Each path is a new rotation, seen through one point. The rows after it are directions, each followed by how far the rotation turns it, in degrees a step (0 if it stays put).
Each turn is a multiple of 5 degrees from 10 to 175, or 0.
Each row of a path follows its step; steps can be skipped.
Rotation 1:
step 2: [  7 -56 -36 -31 -67  28  25 -13  -8  -8 -29  -6 -13  12 -51  -1 -44 -19
  17 -24 -34  12  32 -22 -19  -6  36 -33 -20   4  43  12   7  18  14 -30
  21  -5 -13]
step 8: [-13  12 -38   9   2  32  31   1   9  36  60   3  37 -39 -35  28 -27 -20
  16 -12  -8   3 -15  24   9   0 -43 -61  20   5   0 -26 -19  49   2 -28
  33   7  21]
step 11: [-55 -21 -12  17 -16  -2  -4 -50  39  38  61  43  25  15 -15  -1  31  56
  -7  13  -8  -3 -41 -35 -34  13 -13  -8  -6 -10 -20 -17   4   4  41  14
   8 -13   6]
step 12: [ 10   3  -4 -31 -30  21 -51 -67  -2  31  -3  43  26  -6  24  -2  -4 -15
  34 -27  -6 -21 -11  24 -13   6  30 -43 -10  -2  62  24 -10 -20   5 -31
 -14   5  28]
step 14: [ 34  -7 -20  33 -21  -3  21 -42 -10   6 -17 -19 -12 -15 -41 -12  21   9
 -23 -14 -70 -25 -18  14   4  60  20 -41 -23 -14 -11 -25  15  36  39  42
  -6 -21   9]
step 15: [ 15 -16 -45  10 -29   3 -13 -45 -14  -8   2 -12 -29  27 -12  -2 -12  41
 -53 -11 -32  18 -38 -31   2 -19   7 -43  14  -3  33  27 -22 -49 -52 -20
  -8 -25 -18]
step 18: [-59   3 -11  -3 -11  -2   1 -47 -25  -2 -45 -18 -35  20 -82   7 -42 -22
   6  22  -7  24  12  20  10  -2 -12 -50   6 -32  25  -8 -22   7  -6 -41
  25   7  23]
step 19: [-24  33 -20 -10  59  49   5   0 -17 -45  13  41   0   3 -25  39  49   8
  -3  33 -20  -4 -31 -31  30  -7 -11 -63  29  -8  -5  -7  39  -9 -11  17
 -22   5  13]
Directions:
[  0 -12  -6   3  -2   3  25  -7  15 -12  -4   6  -8  10  -3  22  -8 -13
 -17   0  20  -8   7   4  -9   2  -5   1   7  11  -6   5  -4  -8   2 -10
  10   3  12] -> 135
[  1 -13 -15  -3   3   1   7  17  10 -14  -4  -1  -3  -9  10   6  15  15
  18  -6 -15  11  11   7 -10   1 -10  -8  10   0  20   6   2   4   3  -4
   6 -13  11] -> 175
[  9   8  -2  -3  11   4  -8  -5   8 -15 -20  10  10 -11   2   4 -18  16
   0  12  13 -10   8  -6   3  -3  -6   5  12  -5   9   5   6   4 -11  21
 -15   6   1] -> 115
[  1  -6  17  -5   4  13  -2 -12  10 -20  -7  -2   5   2   7  -7  20   4
  -6 -21   3 -12 -21  14   1   3  -3   0 -15  -4  -3  -2  -1  10 -12   9
   9  -1   4] -> 135
[ -7   6  -8   1  13   8   2 -10   8  22  -6   3   8 -13   3 -12   4 -12
   5  -6   0  -3  11  16   9  12  -8  16   7  17  -6  12  -3   3 -17 -12
  -6 -11  -1] -> 85
Rotation 2:
step 0: [ 19  -2  31  26 -39  31 -14 -16  -3 -10   9  16 -44  15  11 -39  -6  59
 -21  -2  -5  38 -20  22  29   6 -39  38 -38  24  37  66  19  34  47 -29
 -37 -25 -30]
step 3: [-15 -13 -11  27 -37 -13  17 -31   6 -12 -30  62 -27  45 -11 -10 -38 -10
  -7   5  38   1  34  -3  45  20  18  -4 -57   2  84  34  42  18  14   6
 -26  -6 -31]
step 4: [ -1  20 -34  -4   3 -53  44  -4  33   7  25  40 -17  -1 -46 -33   0  11
  24  76  11 -56 -27  21  31 -22 -12  30  45  23  37  30   0  -5  18  37
  16  -3 -27]
step 9: [-29  14 -30  12   8  32 -41 -42 -18  20  31  41 -47 -21   2 -29  32  16
  27  43 -12  50  45  24 -34  31  11   5 -31  29 -34  30  28  36  43 -31
  -5  -5 -30]
step 10: [-35  -5 -48  56  13   6 -61  13   2  17  -5  11 -23 -11 -36  -6   2  56
 -23  23  -9  22 -30 -19  10  32 -24  47  -5  19  40  32 -12  59 -56  18
  -7  20  -3]
step 15: [  9  26 -13 -23 -32 -27  41 -12  41   9  -9  97 -16 -17 -28 -34  13   7
  39  18  35 -14   5  31  -1 -34   5   9  39 -12  17   3 -47  60  33  19
 -18  -9 -18]
step 18: [  6  41 -52   7   5   3 -48  -6 -24   5   3  94 -26 -19  20 -20  26  39
 -26 -13  -7  28 -13  13 -15 -25 -22  18   5  -2  37   6 -26  82 -10 -31
 -15  -3  -1]
step 20: [-55  19 -28  46  15 -11 -24 -63 -35   2  48  11 -22 -22 -33 -30  37   5
   5  40 -15  20  26  37  -2  41 -39   7 -13  -7  -4  56  22 -17   9  30
  36 -29 -14]
Directions:
[ -4   0  20   0  18 -10   6  -5 -11  -7  -4   3   2   5  19  13 -15   0
 -18  -4   6   7  -4   5  -2   0  17  12   0   3  -8  12   7   9   9  12
   1  13 -14] -> 135
[  7 -18 -11   8   0  -2   3   5   1  -9  17 -11  11  -2  -1   0 -15  23
   8  15   2   3   7  -6   5  -2  -6  20 -10   7   2  -6   0 -13  -6  11
  -9   6 -16] -> 115
[ -5  -5  -6   6  -5  -1 -13  -5  -1   5  -6  12   0  -4  13   4 -15   2
  12  -1 -21  -7   1  -8   8   0  11  -4   2 -15  -7 -17   5  21 -21  -2
  -7  17   2] -> 90
[  6  -1   7 -22   5   4   4  11 -11  -6 -11  13   3  -8   3 -15  -3 -14
  12   4  15  -1   6  -2  23   8   2  12  11   5  12 -16   5  -5  -4   4
  16   4   0] -> 35
[  1  13  -8  16  -3  11  10  -8   2 -14  -3   1 -14  -6  15  -8  10  -9
   2   7   4   5  -6  -8  -6   9  13   5   5   5 -18 -12   3 -12  -1  21
 -16  -5  11] -> 100
[-22  -8  -1   3  -8   3  -6  -1  -3  25 -14  -4   6   1  -3   8  -2  -6
  -9   9   4  19  24  -2 -10  19   1   5  10  -4  -6   0   2 -14  -9   1
   4  -5  -5] -> 100
[  4   9  -4   2 -16   2  -3  -2 -11  15  21   1  -5  -8  10   5  -4   1
 -17   1   9  14 -14  -5  15   4   3 -24  -7   9   4 -15   1  -5   4  -5
   7   5 -14] -> 160
Rotation 3:
step 0: [  2 -32  -9 -14  47  19  29   9  37 -16  -5   6  36  -4   0   9  19 -21
   5 -23   9 -70  44 -82 -35 -20  15  47 -56  62   1  15  17  -7  13 -12
   6 -12  21]
step 5: [ 32 -49  32 -37  10  -4  39 -35 -44   6  77  17 -38 -26 -28 -17  14  21
   4   1  -8 -42  24  -2  10  38  16 -33 -41  42  40   3 -33   7 -13  -1
   1  43 -12]
step 9: [-46  -6  -4   3  17 -17 -23 -19 -19  13   1  41  41  38  39  -5  43  -2
   8  -1 -14  11  23   4  14 -53  20 -50 -48  12 -14  49 -13 -16  30 -79
 -42  24  40]
step 10: [-61   2  49 -24  21  -5  13  15  10 -16 -34  17  40   4   0 -23  52   2
  17 -13   1 -43 -17 -32  12  16  32 -38 -32  67  26  20  12 -32  36  42
  40 -32 -19]
step 12: [-30  -8 -29   7  47 -16   9 -16  -8  82  18  58  53  14 -17 -21  49 -13
  13  23 -12  19  39  22  -9 -59 -25   7 -55  26   4   7 -20  -9 -26 -12
 -20  -1 -37]
step 13: [ 24 -46  -2 -21  41  -4 -21  22 -27  27  17   8  21   6 -36 -44  17 -58
   1 -22  -9 -51 -59 -47  32 -22  11 -39 -17  43  31  20 -14  17 -10  28
  47 -22 -21]
step 17: [ -7  23  54  -1  -1 -16  28 -75  18   5 -10  33   1 -12  22  49 -19 -28
 -15 -41  18  11  -4  29 -24 -44  42 -19 -15  50  50  37 -57  -3 -18 -22
   1  20  33]
step 18: [-10 -17  12 -57   3   4  50  -9   8 -49 -28  38 -21  17 -18  12  55 -41
  38  -1  16 -46  50 -18 -11  -6  23 -34 -15  13 -27 -55 -51   6  -5 -42
  36 -22  19]
Directions:
[-14  10   5  -5   6   6  -8   0 -12 -23  14  -5  15  -4  -2 -13   2   7
  -2  -3 -16   0   0 -13  12  -3  -4  -2  16 -21   4   6  -9 -16   9   1
  -8   6   6] -> 65
[ 10   6  -5  13   2   3  -2  -7   0  -8   7   4  -9  27  -2   5  15   1
   6   8  -1  -9 -16  -9  16 -16 -16   7 -12   4   1  15  14   1   3   6
  -7  -9   9] -> 110
[  0  -2  -2  -5   7  20  -4  28  -9   6 -14   6  12   6   2  -5  11  -6
  -8  -7   4  12   3   5  -7   6 -10 -12  -5   0  17   9  20  -7 -10   5
 -13   0   1] -> 25
[ -9   5 -15 -25  -1  -3   0  -7 -11 -13 -17 -11 -10   1  -4  -1   5   7
 -10   7   5 -11  -1  -4   8   3   9 -20 -11   2   7  10   3  22   5  -9
   4  11   1] -> 85
[  6   9  -7  11  15  12   9  -5   2 -13   3   6   4 -11  16  -3 -15  -8
   5   5   9 -12  -3  14  10 -14   7 -25  10   3  -5  -6  12  -1  -2  10
   0  -1 -15] -> 155
[ 16   5   3  -1   2   0  10   6  10  12   5   4   0 -13 -10   4  -2   7
  -9   9 -28  -4 -13  -5  10   2 -12  -6   7  -5   9   2  -2  14 -26  -5
   5  12  -5] -> 35
[ -4  10  -2  -1   7  -9  16   3   8   4   3  -6  -1  -1   7  14  -5  -8
  10  -8  14  -4   3 -15 -10 -10 -18   2  -3  -6   9  -3   1   0   8 -19
 -20  23  -8] -> 125
[ -5  15  -4  17   0  13  -1 -13  10  -1 -23   9   0  -9  15  -5   0   0
  12 -15 -14  -7   3  -7   4  19  -6  -3 -13   1   0  -5  -3  -1   0 -13
   2  -5  19] -> 40
Rotation 4:
step 1: [-12  61   4 -13  18 -27 -26  28  35   7 -56  -2  40  38  54   6 -21  37
   9  51  -7 -31   2  53 -12 -19   9  -1  16 -11  -7 -52  41  14  30 -14
 -30   2  30]
step 4: [ 19  11   8  -2 -29  31 -29  57 -15   5 -39 -27  49  13  19  32 -27 -21
  44   9  33  -6   3 -20 -10 -50 -53  21   3  20 -26 -58 -11 -15   8   4
  26 -22  62]
step 6: [ 10 -30   2  -8  36 -32 -45  39  22   2 -76  -3  39  45 -11  20 -32 -17
  11  -6  43  28  11  67  -4 -37  -7   0 -27   1   0   8 -48 -20   9   9
  27  29  24]
step 8: [  7 -14  -8 -21  -1 -24 -45  18  -4 -51 -24 -36  76  72  35 -23  -8  26
  47  33 -11   5  -8  33 -33 -15  -4  25  39 -10  21 -32  -4 -22  25  11
   0 -24  -4]
step 14: [ -9  -4   7 -40  20 -20 -29 -34  18   7 -29 -18 -10  34  49  21 -34  37
  27  16 -29 -25 -41  73  26 -22  31 -15  30 -22  14 -18  -6 -36  47 -16
   7 -25  53]
step 15: [ 22   3 -28   8  15 -34 -22  68  42 -24 -31  17  70  35   5  18   7 -34
  15  37  11  -8 -32  11 -38 -32 -37  39  13   3  42   9 -26  -7 -15 -16
 -45  -8  33]
step 17: [ 29   7  -4  17  28  -1 -49  55  26 -31 -36  17   7  37  49   7 -24  18
   8   8  13  -8   6  -6  11 -47  -6  26  18 -16  31 -72   2  -7  16  40
  49  17  46]
step 19: [ -2 -12 -47   6  24  -9  -4  16  41 -23 -38  -8  40  14  -3  28  -5 -20
  36 -11  -9   4  -9  68 -62   8   8  14  12 -12  34   9 -36 -44  16  59
  61   2  14]
Directions:
[ -4   5   8  -3 -23   8   8   7   1  -2   5   8 -11   1   0   2 -18  13
   7  -9  24   8   2  11   7   9   4   7   8 -10  -2   0   2   5   2  21
 -12   0  19] -> 110
[  7  18  -7  20  -4  -8 -13   2 -22   4   2  -5   3  -4  -8 -10  -1  10
   8  -8  -2   5   9  -4  -5  -2   2   8 -13 -14  -2 -25  16  -9   4   2
  -5  -9  -9] -> 90
[ -6  -2  -8  15 -13   2  -8 -15   9   8 -20   5   0 -18   8 -14  -8  -5
  -9  -7  12   8  -1  -9   0  -6  -6   7  -2   6  -6   3  -1  10  -2   7
  31  -5   0] -> 55
[  8 -10   5 -10  -7   6   6   8 -12   6 -16   6  -2   2  15  -4   4   4
 -19   3 -10  14  19   0   0 -12   9 -16  -3   2  13  -5  22   6  11   3
   0  15   5] -> 90
[ -8  21 -24  -8   0 -14  -2 -10   1 -22   7   6  -9  -3   4  11  -9  -2
  -9   5  -8   3   9  -4   1  -9  18  11  10  14   8  -1  -1  -6  -2  13
   1   8  -2] -> 155
[  2  13   4   2  -5   4 -10  17  -9  -8   1   5 -10 -11  10  -4  22 -19
  -6   4  -6  16 -15  15   2   3   2   7   9  -2 -16  -4   1   3 -17 -11
   1   2  13] -> 135
[-16 -19  -3 -12 -18 -15 -13   0 -10   3  11   2   4  -3 -12  10   2   4
   4   0   1  -8  -6   6  -2 -17  -3  -4 -19  18 -17  -8   6  10  -6   1
  -2   8   6] -> 155
Rotation 5:
step 1: [ 38 -18  27  -8  -9   8 -34   0 -22 -23  33  27 -46 -43 -13  -2 -47 -60
  26  25 -10  15 -17  47 -29 -15  43  40 -11 -16  -2  18  56  -8  13  55
  13  -6   9]
step 6: [ -4  33  41  26 -46  -8 -37 -16  12 -35  12  33   5  46 -23 -12  17  31
  10  13 -32 -23  23 -24 -16  77  31   7  13 -19  33  49  10  15 -47 -47
  13   6 -20]
step 13: [  3  21  19  24  10  61  -4   9 -36 -28   2 -40  22   5 -17   1 -32 -49
  26 -34   1   9  34  13 -71 -42  -8  21  -1 -23 -14  18 -38  43  60  18
 -12 -31  38]
step 14: [ -1 -52 -23  -5   6   4 -31 -11  -4  -6 -21  29  35 -34  52  21  54   7
 -18  21  51   0   9  -9   6 -10 -35 -26 -66 -19  -1  -1  17 -70 -20 -11
 -25 -14 -43]
step 15: [-33  63   8  17   3  19  31 -42 -44  -5   3 -10  -3  46  -4  30  27  15
 -29  11  -8  51  18  31  22  -1 -25  27  19  70  19  -5  12  33   5 -30
   3  30  48]
step 16: [ 10 -15  23  27  13  -3  17 -13  57 -39  15  63 -36 -33 -37 -18 -12 -40
  -8  77  28 -16 -20  16   0   5  28   8 -21 -41  15   8  31   8 -21  47
 -18 -38   0]
step 18: [  8 -24 -38  -1  -9  18  15  30 -34  14   2  46  49  43  13 -19 -50  18
  15  25  -6 -40 -22  47 -24  35 -15   9 -10 -47  52  30   0   3 -24  14
  -9  61 -12]
step 19: [ -7  41  -4   1   7  38  -6  -4  69  21 -38 -60 -41 -15   3  47 -22  50
   7 -37  61  17 -26 -23 -17  11  17  -7 -42  32  -6  -7  19  15   4  13
  39  -1  17]
Directions:
[  2   8  -6   5  -2  14  13  -4  21   3 -19  13   5   4   4   3   5   5
 -15   3  -5   6 -15  -9   9   7   0  10  15 -13  13  20  -5   4 -12   4
 -10  -1   6] -> 35
[-10  -1  28  -7   3  -1  11   3  -1  -6 -11   3  -8  -8  -8  15   1  10
  16  -5   7  -4   1  14  -8   0   9   0   1 -20   9  -9   2  14  -4   3
   2   6  22] -> 120
[ -4  10  -9   2   1  16 -10  -4  11   7  -2  -4 -20   3  -7 -11  -8   0
  -6   8  -3  11  -1   4 -13 -17  18  -5 -18 -16 -15  -4  -2   4   1  16
  -3 -13   6] -> 120
[ 15   8   8  -1   5  -9  -2   6 -16   0  -9  -7 -13  -7   2   9   0  18
   5 -10  -7  32 -10  -4   2   1   0  18  -3   8   3  -2   3 -13  -8   8
   3 -11  -8] -> 155
[  1  16  -1   8  -5  -1  18 -10  -7   3  -6  -3  16  -7  -1  -5  -6   3
   2  23 -17   8   4   4 -16  -6   0   0  13  -3   8 -16 -15 -10  14   3
  12  11  -4] -> 145
